Each row has a name. Each piece below is followed by the name of the row it came from, unless a question asks for something else. Each question is about the rows just above it.

[-2.63  2.05 -4.75 -0.26]  J_419
[-3.41  4.66 -1.64  1.43]  J_902
[ 1.00 -1.25  4.29 -0.76]  J_470
[-4.54 -0.23 -3.12 -2.36]  J_777
[ 8.09 -4.45  0.79  5.17]  J_766
[-9.24 -4.75  2.05 -0.26]  J_498
Where do [ 2.05 -4.75 -0.26] appear? | J_419
q: [ 1.00 -1.25  4.29 -0.76] | J_470
The row with [-1.25  4.29] is | J_470
[-9.24 -4.75  2.05 -0.26] is in which row? | J_498
Where do [ 8.09 -4.45  0.79  5.17] appear? | J_766

[ 0.51 -4.94  1.23  3.51  1.48 -0.71]  J_554
[ 1.60 -2.98 -1.78  7.05 -4.08  0.18]  J_470
[-2.23 -2.98  3.67  6.48 -0.74 -1.67]  J_777
[ 1.26 -2.75 -0.22 -7.35 -1.64 -1.88]  J_519
[ 1.22  4.52 -0.08  0.53 -4.94  1.23]  J_766
[ 0.26 -7.40 -2.18  2.71 -0.09 -1.24]  J_419
[ 1.70 -5.33  3.33 -9.12  2.71 -0.34]  J_612
[-0.32  6.93  1.00  4.31 -1.12 -0.37]  J_498
[-2.18 -7.40  2.71  0.26  1.48  0.94]  J_902
Which row holds this, read backwards? [ 1.23 -4.94  0.53 -0.08  4.52] | J_766
q: [ 1.26 -2.75 -0.22 -7.35 -1.64 -1.88] | J_519
Where do [ 0.26 -7.40 -2.18  2.71] appear? | J_419
Which row holds this, read backwards? [ 0.26  2.71 -7.40 -2.18] | J_902
[3.51 1.23] is which row, read backwards? | J_554
Which row holds [ 1.23 -4.94  0.53] read backwards? | J_766

[ 0.26 -2.03 -0.05 -1.98 -0.30 -3.83  8.43  0.80] : J_470
[-2.01  1.38 -0.78 -8.69  2.21  3.75 -6.45  1.83] : J_766
[-1.56 -2.01  2.59  9.78 -0.72 -6.00  8.74 -0.28] : J_519
[-1.56 -2.01  2.59  2.82 -0.72 -6.00  8.74 -0.28] : J_498
[ 2.00  2.61 -0.78  2.77  1.40  4.32 -6.40  1.56] : J_419
[-1.95  2.37 -0.78 -4.51  1.40 -3.59  7.18  1.56] : J_777
[-2.01  1.38 -0.78 -8.69  2.21  3.75 -4.45  1.83] : J_110
[-1.95  2.85 -0.78  1.91  4.96 -7.08 -4.51  2.19] : J_15
[-1.95  2.37 -0.78 -4.51  1.91  4.96 -7.08  1.77] : J_902
q: [-1.95  2.37 -0.78 -4.51  1.91  4.96 -7.08  1.77] | J_902
Which row holds [-1.56 -2.01  2.59  2.82 -0.72 -6.00  8.74 -0.28]? | J_498
q: [-0.05 -1.98 -0.30] | J_470
Which row holds this, read backwards? [ 4.32  1.40  2.77 -0.78] | J_419
Which row holds [-3.83 -0.30 -1.98] read backwards? | J_470
[-2.01  1.38 -0.78 -8.69  2.21  3.75 -4.45  1.83] is in which row? | J_110
Which row holds [-4.51  1.91  4.96 -7.08]? | J_902

